Rotation paths and how fast each direction turns (degrees per step)
Each turn is a multiple of 5 degrees from 10 to 175, or 0.
Each row of a path follows its step; steps can be skipped.
Rotation 1:
step 0: [-27  -3   6 -18   5  -7  -8 -18  -5  -2  11   1   9  18   0   1  15  -2
  -2   6  13   2  -1   9 -15   1   5   9 -10  -8]
step 1: [ -8   1 -10  -3   5  -1   7  -1 -10 -11   8 -10  -5   4  12 -28 -13   2
   0   1 -13  14  -4  10 -19  13  -7  12  -3 -10]
step 2: [  8  -2 -11 -28  -4   9  12  17  -6  -8  16   4  -4   3   4   9  -9   8
  10  12  -7 -14   9  -8  -6   9  -1   5 -13  -3]
step 3: [ 16 -12  10 -16   6  -7   0  -6   3 -10   0 -13   1   0  -6  -4   1  12
 -12  13   2 -15  -3   8  -9 -15  -8  11 -13  21]
step 4: [  1  -5  -9   2   0 -15   3   0 -10  -7  -2   2   6 -20   2 -11  -7  24
  10 -10  -9   4  21   3  -5 -14  -6  -3  11  17]
step 5: [-13 -13   1  -7 -11  -9  -3  -2   4   9 -17  -9  -7 -10 -10  21  -8  23
  14   7   3  -3   9  -2  12  12  -5  -6  -3  -2]
step 6: [ -2 -13  17  19 -12 -13  13  -7  25   0  -3 -13   4  -1  11  -7  19   6
   2   6  -5  -7  -2  -1   2   9  -7  -5   0   4]
step 7: [-16  15   5  11  -8 -10  11  -4 -11   0  -2   9  12 -13   6  -9  13  -4
   2  -1  14   0  17 -22   0   1  -8  -3 -14  -7]
step 8: [-16  -5   6  18   5  10   0 -17  -7   5  15 -17  -3   2  -6   2 -22  -1
  -5   5  18  -6  -1 -13   3   8  -3   6  -8 -10]
step 9: [  4   5   5   7  11  -6   7  10   9  -3  20 -12  -2  13  27  -7  -6   4
   3   4  10  -5   7  -8  -1   0  23   9  12  -6]
step 10: [  9   5 -10  -5  -7 -13  -4   1 -14 -10  -2  -4 -11   5   0  -1   1   0
  -2   9  17   7   3  -6 -13 -10  27  -9 -22  -7]
step 11: [ -5  -3   2  10  -2   1  -7  -6  -3 -24  12  -6 -12  -2   4   5 -18   5
  -5 -13 -19  -7  -4  17   0  -9  11  -6 -19   3]
[ -5  -1   2  -5  -2  -2   1  -2   3   4   0  -1  -4  -2 -10  -1  -2   0
  -1   2   3  -5  -7   0  -2  -6   1  -2  -1  -6] -> 140
[-4  2  0 -1  0  4  0  5 -3 -2  2 -7  4  5  0 -4 -3 -8  5  4  1  0  2  5
 -2 -2  6  0 -4  1] -> 40
[-9  4 -1  3 -4 -4 -1  1  3 -2 -2  0  5  0 -2  4  5 -1 -1 -1 -7  1 -3  3
 -5  8 -2  1 -3 -3] -> 60
[ 4 -1  1 -7  1  0 -6  4  2  2 -1 -1  1 -6  0 -3 -4  1  0 -6 -2 -3 -1  0
 -5  4  2 -5 -4  8] -> 40
[ 4  0  3  5  4 -7 -5 -1 -5  3  0  1 -4  0 -3  3  3  1 10  0 -2 -2 -1  2
 -3  1  5  4  1  1] -> 65
[ 1 -5 -5  1  0  3 -2  1  3  0  3  0  1  0  0  4 -4  0  2 -2 -1 -9 -1  2
 10  5  1  5 -2 -4] -> 115
Rotation 2:
step 0: [  9  -1  -9   8 -11  -3   6   2  -2  -4  -8 -11  13  17  -2 -15  14  -4
   5 -10   4   9 -14   7  11   5   1   2   8   2]
step 1: [-10 -18  -5 -10   0   2   8  -5   3   8  -3  10  -3   3  14   2  -4 -10
   5   9   7  13 -11  12  -7 -16  -8  -9   8   5]
step 2: [ -9  -8   3   1   3  -6   7  -2   0  18   5  -7   4 -10  -1  15 -17   1
   4  -7  -9 -13  17 -11  -9  -5   6  -6  -5   6]
step 3: [  3  14  -5   9  -7  -6  -5  10 -16  -1  10   5   1   0  -7   7  16   7
  -5   6 -14  -9   2  -1   0  18   5   5  -1  15]
step 4: [  2   4  13  -8   5  11 -19  -7   5  -3  12  12  -5  -8   2 -10   7   4
  -3  12   5  15 -14   0   8  10  -5  -3   0  -6]
step 5: [ -4  -2  -2   7  15  -1   0  -1  13  -2 -16  -5   4  -9  -4  -9 -18   5
  11  -9   4   1   4  -3  20  -4  -2   4   5 -15]
step 6: [ -4   5 -18   5   0 -11  12   9   1 -14 -14  -4 -10  14   4   5   3 -16
   0   8   4 -12   9   7  -2  -5  -8   6  -8   0]
step 7: [ 11  10   5  -6  -5  15   2  -6  -3   1  14  -3  -5  11   5   5  -3  -8
 -11   3   8   0  -2  -8 -26 -11   5 -10  -5  -3]
step 8: [  8  -5  11  -3  -5   7   8   4 -11  -3   2  -3  10  -9 -18   0  -2  16
  -2 -22 -10   6  -5   4  -3  -5  12   2   9   0]
step 9: [  0 -20  -1  -7 -11 -18  -1   0  -2   1  -8   2   2  -5   2 -18  16   0
   1   2  -4   4   1  15   7  12  -4   1  -5  10]
step 10: [ -1  -5  -4   4   1   2 -10 -13  12  22  -4   9   8   4  25   4  -4  -1
   2  11  12   1   7  -9   2   0  -3   2   7   5]
step 11: [-21   7   4  10   8   2   2   5   0  -1   4  -1   3   0  -5  31  -1  -1
   4  -5  -4  -8  -5 -11   9  -7   4   9   2   1]
[ 1  2  2 -1  0  4  5 -7 -3 -2  0  8  6 -3 -3  2  1 -4  2  4  5 -3 -7 -3
  3 -3  2 -3  2 -1] -> 110
[-5 -3 -1  1  4 -5  0 -6 -2 -5 -2 -3  4  4 -7 -3  1  6  0 -2 -5 -6 -1 -5
  0 -2 -4  1 -3  2] -> 120
[-2 -1  1 -7  1  3  0 -2  2 -2 -1 -1 -1  2  8 -4 -2  6 -1 10 -2  2 -2 -4
 -6  0  1 -2  0  0] -> 125
[-8  5  5  4  2  3  1 -3 -5 -1  1 -1 -2  3  2  3  0  0  2  0  1 -5  7  5
 -5 -1  6 -4  0  1] -> 80
[  6  -4   0  -4   7   0   0   2  -2   2  -4   3  -2   0   6   2   3  -3
   1  -1  -2 -10   5  -4   3  -2  -1  -2   1   1] -> 90
[  6   6   0   2   3   2   2   1   3 -10  -3   0  -5   0  -3  -5  -4  -1
  -3  -1   3  -2   1   1  -2  -3  -1   2  -4  -7] -> 45
[ 0 -2  4 -2  6 -9  2 -3 -1  2  0  3  0  5  0 -6 -5 -1  2  2  2  2  0  7
  4  0  2  0  5 -3] -> 85
Rotation 3:
step 0: [  3  20   1   1  -1   1 -22   0  -6  -4 -12   9  20  -3  -6  -7 -14  -6
  -5  -4  -6 -16   0  12   6  -4  -8  -9 -10  -9]
step 1: [  4   0  -6 -10  -9  11  -2  -7   8  -2  12  -3   9  -5  10  -6  -9 -11
  16   9   4   0  -2  14  -5 -10  21  -4 -10 -20]
step 2: [-10   8  -2 -12   5  23  15  12  -1  -6   0  -1   6  11  -3  11   7   0
   9   6  -4  -7  22   4  10 -16   7   1  -1   6]
step 3: [ -6   6  23   5 -11  13   4 -16 -15 -12   5  -2  -7  -2  -8  -1  13   6
 -11   1  -2  -8  -1  -2  14  -6   9 -15   8  -9]
step 4: [ -2  -2   7  -6  15  11  -4 -17 -15   0   9 -12  -2   7  -4  15  -5   4
   2 -30   6   4  -7   4 -10  -1   4   8  -2  -8]
step 5: [  6  16   7 -11   6  -2   3   6  -2  -3   7   2  -3 -23 -20   5 -19   9
  12 -14  -5 -11   1   5  -2   4  -6  -7  -6  10]
step 6: [  8 -16   3   4 -11  -5  -9  -5  -1  -2   2   7  -9  -2 -19 -18 -13   5
   7   0 -10   1   7  14   1 -14  19  10 -11   1]
step 7: [-13   2   2  -7  -5   2   0  -2  -2 -16 -10  -4  10  11  11   4 -17  17
   7  12 -11  -8  -1   2  -8 -14   2  22   5   7]
step 8: [ -4  -1  -1   4  -1   8   9   5 -16 -20  -9 -18  -1  -8   7 -16  -9   9
   5   6   7  -8   0  -4  21   8  -1  -2  -3 -14]
step 9: [ 11  -6   0  -1   8 -11   6  -4  -1 -12  -9   0  10   2  -1   7   8   6
  -1 -19   2  -3  17   4   1  -5   5   4   3 -34]
step 10: [  1  20  11   3  11 -19  17  -3   5 -15  14  -4   1  10  -4   7  -3  -1
  21   0  -8   6  -2   7  -5   4   5 -13   3  -3]
step 11: [  2   9  13   5   8   6  -8   7  -9  11   6  -4   3  10  -6 -17  -8  14
  -1  -5 -11  23  15  16  10   1   4  -7   1   2]
[-5 -1 -5  3 -3 -2 -5  1  1 -2 -5  5 -5 -3 -4  6 -5  6  2 -1  2  2 -3 -4
  2  4  6  3  0  1] -> 40
[ -4  -3   2  -4  -1  -1  -1  -2   1   1   4   2 -11  -2  -2  -3  -5   1
  -3  -4   4  -1   1   2  -3  -4  -8   1   1   4] -> 45
[ 1 -3  0  3  0 -7  6 -1  2 -3 -3  3  0 -2 -6  4  5 -6  0  1  0 -1  3  3
  5 -7  3  2  3  5] -> 100
[-1  5 -4 -2  0 -5  4 -4 -1 -2  0 -1  3  2 -6 -3  0 -3 -5 -9  2 -2  0  0
 -4  8  1 -1  0 -1] -> 70
[ 4 -3  5 -2 -3 -2 -8 -5 -1 -3 -1  5  1 -2  0 -3  7  3 -2  2  6  1  4  4
 -1  3  3  1 -1 -2] -> 130
[-1  4  2 -4 -1  1 -2  4  2  2 -7  4  6  0  1  5  2  3 -3 -6 -5 -2  5  1
 -3 -2 -5  3  5  0] -> 155
Rotation 4:
step 0: [ 12   7 -14  12  -6 -10  -3  -7   3   2   8 -35   0   0  -8 -16 -12   8
   8  -7  -7   0   1   5  -7 -13   2   6   2  -7]
step 1: [ -1   2  -8   1 -16  -3  -5  14   8   2 -20 -20  -3  -7 -10   0  -2 -11
  -3  -1   6 -10  24 -14 -13  10  -1  -2  10   2]
step 2: [-16 -12  -6 -10  -6 -22  13  -4   5  -3  -8   0   5   1 -11   8  -3  13
  12  -2   8   7  17  10  -2 -11   2  12  16  13]
step 3: [ -1  -4  10  -9 -15 -13   1  -2   1  12  11  -1  10   6   1   2   5 -13
  -3  -6  14 -24  16  20   8   2   1  16  -8  -4]
step 4: [ -1  -5   0  -4  -6 -14  17   7  -4 -10  12  19 -12  -3  14   4   3 -17
 -10 -19  -2  -1  12   6   4   4  -3 -16  10   8]
step 5: [  4  -5  22  16   3 -12   6   9 -18   6  14  -5   3  11   5  -9  14   5
  -7 -12  -7   8  -1   6   5 -21  -4  -1   8  -3]
step 6: [ -1   9  18   1   4  10  -1   5  -4 -11  -3 -12 -10 -12  -5 -15  20   1
 -20  -8  -2 -13  11  -6   4  -4  12 -13 -12   6]
step 7: [-17  -2 -15   8   3  -2   3   6  -4 -25  11  -7   0  -7 -19 -19  -4   8
   3 -17  -9  10  -8  -2  -3  -7   8   1  -4   3]
step 8: [ -5 -20 -11  11  -7   6 -15  16  10   8  -8 -26   7   4  -7 -11  12  -6
   7  -8   3  -3   0   5  -4   1  -5   5 -17  -3]
step 9: [-12  -9 -14 -14  -8   5  14   0  17   7 -20   0 -15  -6  -4 -10  -4 -12
   7  -1  -7   0   8   8 -11 -13   0  -6  -1  17]
step 10: [-12  -9   7   1 -15  -1   4   3 -10  20   0   6   2  12  -4   3 -15  -2
   5 -10  -2  -2   0  15 -20  -7  13  24   2  -1]
step 11: [  0 -12  10  -9 -10  -3   6  -6  -6   8   2  -3 -18   1  18  21   7  -7
   7 -13   3 -11  13  -3  -3  10  19  -7 -14   2]
[-1  2  1  4  5  2  5  1 -4  2  1 -1  6  1 -2  1 -5  1  6  0  3 -7  0  2
 -2  2 -2 -9 -1  6] -> 0
[-3  1 -3  1 -1  1  1  0  2 -3  8  3 -1  5 -6  4  0  5  2  3 -3  3  1  6
 -5 -7 -1 -3  3 -5] -> 145
[ 3 -6 -6 -1  0  2  4  3  1  8  1 10  4 -1  1  0  1 -2  0  1  1 -2  3  2
  3 -3  5  2  0  0] -> 55
[ 8 -2 -5  3 -2 -2  0  3  3  2  1 -3 -1  3  3 -2  0 -8  2 -1 -4  3 -2  1
  1  1 -9 -6  2 -2] -> 90
[ 2 -1  3  3 -6 -2  2 -7  0  2  3 -1  1 -3 -1  5 -2 -4  5  5  0  5  8 -1
 -5  3  0  4 -1  4] -> 40
Rotation 5:
step 0: [-13  -4  -9 -11   4   5  -7  11   1 -18  -3  -2   0  12  15 -13  -6  -7
  11  15  -3  -5  -6  -9  14  18  -9  -8   2  -3]
step 1: [ -8 -10 -10   8   7  -3   3 -11  -1   8  12 -13   8 -13  -4 -10  -3  -1
   2   0   0  17 -10 -11  -6  17  10  15  13 -13]
step 2: [ -7  12  19  -8   1  13  13   0  15  25   5   2  -1 -16   0   1  -3   6
  14   5   4   6  -4  10 -10  -3  -2  -4   2  11]
step 3: [ -6   8  -8 -23   9  -7  -3   6  -7   9   0   4 -10   3  12   4  -2  -3
 -14  -4  -8  -9   2   3  -6   1  20 -23 -10   2]
step 4: [ -4 -19 -19   1  -5  -4   5  -2 -10  11   5  -3  -8   4 -17   3  -7   8
 -16   8  11  -1  10 -11  18 -16   3   3   1   0]
step 5: [  5  -3   3  10 -18  -4 -14  -9   7   2  -2  -1   6   0  15   2  -3  -2
   6  17  14   9   2  11   7  -1  -1  12 -19  20]
step 6: [  4   8  15   0   6   2 -18  17 -23  -3  11   3  19  10  16   5   6   5
   1   7  -7   0  -7 -13  -7   1   1   2   0  -3]
step 7: [  1  -1 -11  -7  -1  10   1  -9   0   3   0  -4  22   7  -3  -9  -6   9
  -7 -19   6   9 -14   4  -2 -13 -14  -9  11 -19]
step 8: [ -1   5  17  -4   2  -1  13 -27  15  -2 -11   6   6  -8 -14   6  13   0
 -12   2  -2  -3  -9   2   2   3   2   1 -19  -4]
step 9: [ -8   7  13   6  12 -19  10   5  -2   9  -8  -3 -12  22  10   8  10  -4
  -2   0  -6  -4  20  -2   5   5 -15  -9   0  -2]
step 10: [ 13  -8 -12  18  -6 -15  -1  -8 -16  -6   5   7  -3 -10  -1  -5 -13  19
   3 -15  -2  -2  16   7   3   8  -1 -10   8  -1]
step 11: [ 15   3   8   8 -19   6  10   0   7 -12  12  11  -1   2  -8 -13 -12  -3
  -3  15  -4 -18  -9   1  -9  -1  -7   9   2  12]
[  3  -3  -5  -2   0   2   1 -10   0   1   6   2   3  -1  -2   2   3  -4
   0  -1   9  -4   1   0   0   2  -1   2   7   2] -> 115
[-5 -3 -1  3  7  1  3  5  4  5  0  1  2  5  0  0 -2  4 -1 -3  2 -3  2 -2
 -3 -5 -6  7  3  4] -> 145
[ 1 -8  5 -4 -6  1 -3  0 -2  0  0 -1  4 -1  3 -5  0  1  0  0 -7  1 -1  0
 -3  4 -2  5  7  4] -> 70
Rotation 6:
step 0: [  1  10   9  -2  16   6  12   6  17   4  -6   1  -7  19  17  -3  -9   4
 -11   4   1   4  -1   9 -12  -4  -4  -2 -15  11]
step 1: [  8  -9   0   0 -20  15  10  -7   2  -1 -11  11  -3  -1  11   9   3  -4
  11  -3  -9  -4 -15 -11  -1  -8 -12  -3  -6  17]
step 2: [ -4   7  -4  16  -1   6  -1   4 -11 -17  -4  -3 -14 -13 -18  -3   3   5
   5  -3  -6  16   3  -1  13   6  -4  11  -8  14]
step 3: [ -3  16  24  -6   3  -3   3 -10   5   0 -10  -7 -17  -1  -2  -7   2  -9
 -16   0   9  11  10  -5   7   0   8 -14  -5  -5]
step 4: [-10   0  -4 -15  -9 -16   2   1  -4  24 -23   1   5  -1   7   8   9  -6
   2  -1   1   4 -10  -7   3 -10 -11   3  -7  -4]
step 5: [ -3  -7  -8  -6   4   0  -2   6 -13   0   6  21 -11   9  -8  -1   8  18
   0  19  -5   3  -3  -1  10   9  -6  12 -14  -5]
step 6: [ 15   3  -4  -4  22  17  15  -9   6   1 -11   5  -1  13  -9  -4  -9  -6
   2   0  -3   5   8  -5   5  15   4 -13  -4  -5]
step 7: [  8 -15   0 -14  -5  -7   5  -5  11   0 -16 -15  12  -9   3  10  -5  -9
   1   4  -9   1   5  -6  -5   3   5   8 -12  20]
step 8: [ -2   3  -1  -2 -17   2  -4   7  -5  -9   0   1  -7   8  -7   6  11  20
 -13 -13   2  -2   8  11 -10   3  -3   4 -23  11]
step 9: [  7  24   7  -5  -2  17   3   0  -8  -4 -16  10   1  -1 -12  -7   8  -2
 -16   2  -4 -10 -11  -2   4   3  -1 -11  12   4]
step 10: [ -8  12   6  11   0 -19   8   1   7   7 -16 -15   6   5  -4  -9  -4  -1
  10  17 -14  -2  -3  -8   8   3 -10   6   1  11]
step 11: [  6  -6   7   0 -17   6  -2  -6  -1  20  10  -9 -19  12   3 -11   6  10
   2   8  -1   9   7  -6  -5   5  -6   5 -16  -5]
[ 5  3 -1 -3 -2 -1 10  3 -1  0 -5 -1 -4  2 -2 -1  7 -1 -2  4  1  3  1 -4
  0  2 -2  0 -6  5] -> 0
[-6  3  4 -2  8 -1  1  1  4 -2 -1 -3 -1  3 -1  2 -3 -8 -2  2 -1 -4  3 -8
 -6 -2 -2  0  1  1] -> 110
[ 0  1 -6 -3  0  3 -1  2 -5  1 -3 -3  7 -8  0  2 -3 -5  1  6 -1  3 -1  1
  0 -1 -5  5  4  2] -> 135
[-2 -1  0  2 -3 -5  3  3 -2 -1 -4  1 -4  1 -1  3  0 -4  3 -1 -7 -1 -4  3
 -2  2  9  9  3 -1] -> 130
[ 4 -6 -1 -3  7  3  6 -3  6 -1  2 -1  0 -1  0  4 -2  4  1  0  4 -1 -6  2
 -4  4 -2  5 -2 -2] -> 55
Rotation 7:
step 0: [ 12   0  -8   3  -1  -9   7  -3  -7  -7 -13  -5   3   9  -6   7  10  11
 -10   4 -16  -4  15   5  13   3  -3 -11   0   0]
step 1: [  0   6 -11  -2  19  -7  -4   2  -5  -4 -13   7  -2   0   3   4  -7   1
 -19  21   6   1  -2  -7  -6  -5  -2 -10   6  -2]
step 2: [-11   2  10  -2   2  -5   1   0  -4  -8  -7  -3 -10  15   1  -5  -4 -22
 -10  -5   4  15 -10   1  -4   0   0 -11  -6 -15]
step 3: [ -2 -14   5 -10   0  -4   6   6 -15 -17  -2  21   5   5 -10   8   3   2
   4 -13  -4   5   1  -1   9   3   7   1  -8  -6]
step 4: [  0  14   4  -9  -2   8  -1   2  -5  -4 -10   3   7  -7 -16  19   1   6
 -10   8   3  -3   1   2   3  24   2   2   4   0]
step 5: [  6  15  -8   1  -5   7  15   3   1 -10  -2 -12  -1   1   1   4   4   1
 -22   2  -3  -7   1   1  -8  -5   7 -17  -8  -8]
step 6: [ -5  -2 -13 -11  21  -5  11   1  -4  -8  -8  -5  -2  11   9   1   3  -2
  -3   1  11   9  -1  -8   1  -6  18   3  -7   5]
step 7: [-15  -3  10  -4   4   0   2  -5 -11   3 -10   4 -17   3  -6   7  -9 -14
  -2  -3  -8  12  15   5  -5  10  11   1  -3   8]
step 8: [ -6 -12  -3   7  -2  11  13   9 -10  -4   1  11  -4  -2 -12   9  16  -3
 -10   7  -7   0   8   8   4   3 -13   2 -11  -6]
step 9: [ -3  -5 -16  -6  -5   8   9  -4   6  -2  -5   1   0  -1  -5  12  -2   3
  -6  13  19  -4   1 -13   4  10   3  -2   4 -20]
step 10: [ -7   6   1   0 -14  10  12  -3   0   2  -2  -3  -2  21   8  11 -16  -2
 -14  -5   4   2 -10  -4   1  -3  11  -9  -1   8]
step 11: [ -2  -1   3   4  10   8   5  -8 -19  -9   0   2 -11   9  -4  -2  13  -3
  -1   0  -1  -3  -4   3  19  -6  19   3   1  12]
[-5 -3 -4  2  1 -7  2  3  1  7 -5  4 -5  2  0 -1 -2 -1  3  5  0  4  6  1
  1 -3 -8 -2 -1 -3] -> 55
[ 4 -4 -1  2 -2 -1  5  0 -4  1 -8  1  5 -1 -4  4  3 -8 -1  2  2  3 -2  2
 -2 -2  6 -4  4  1] -> 0
[  2   2  -4  -7  -1   3   2   1  -2   4   3  -4   3   3   0  -5  -2  -4
  -1   5  -2   0  -3 -10  -5  -3  -2  -2   0  -3] -> 90
[-3 -5 -3 -1  0 -3 -2 -3 -6 -1  0  2  4 -2 -1 -3  7  9 -1  3  4  0  0 -2
  1 -7  3  3 -4 -1] -> 135
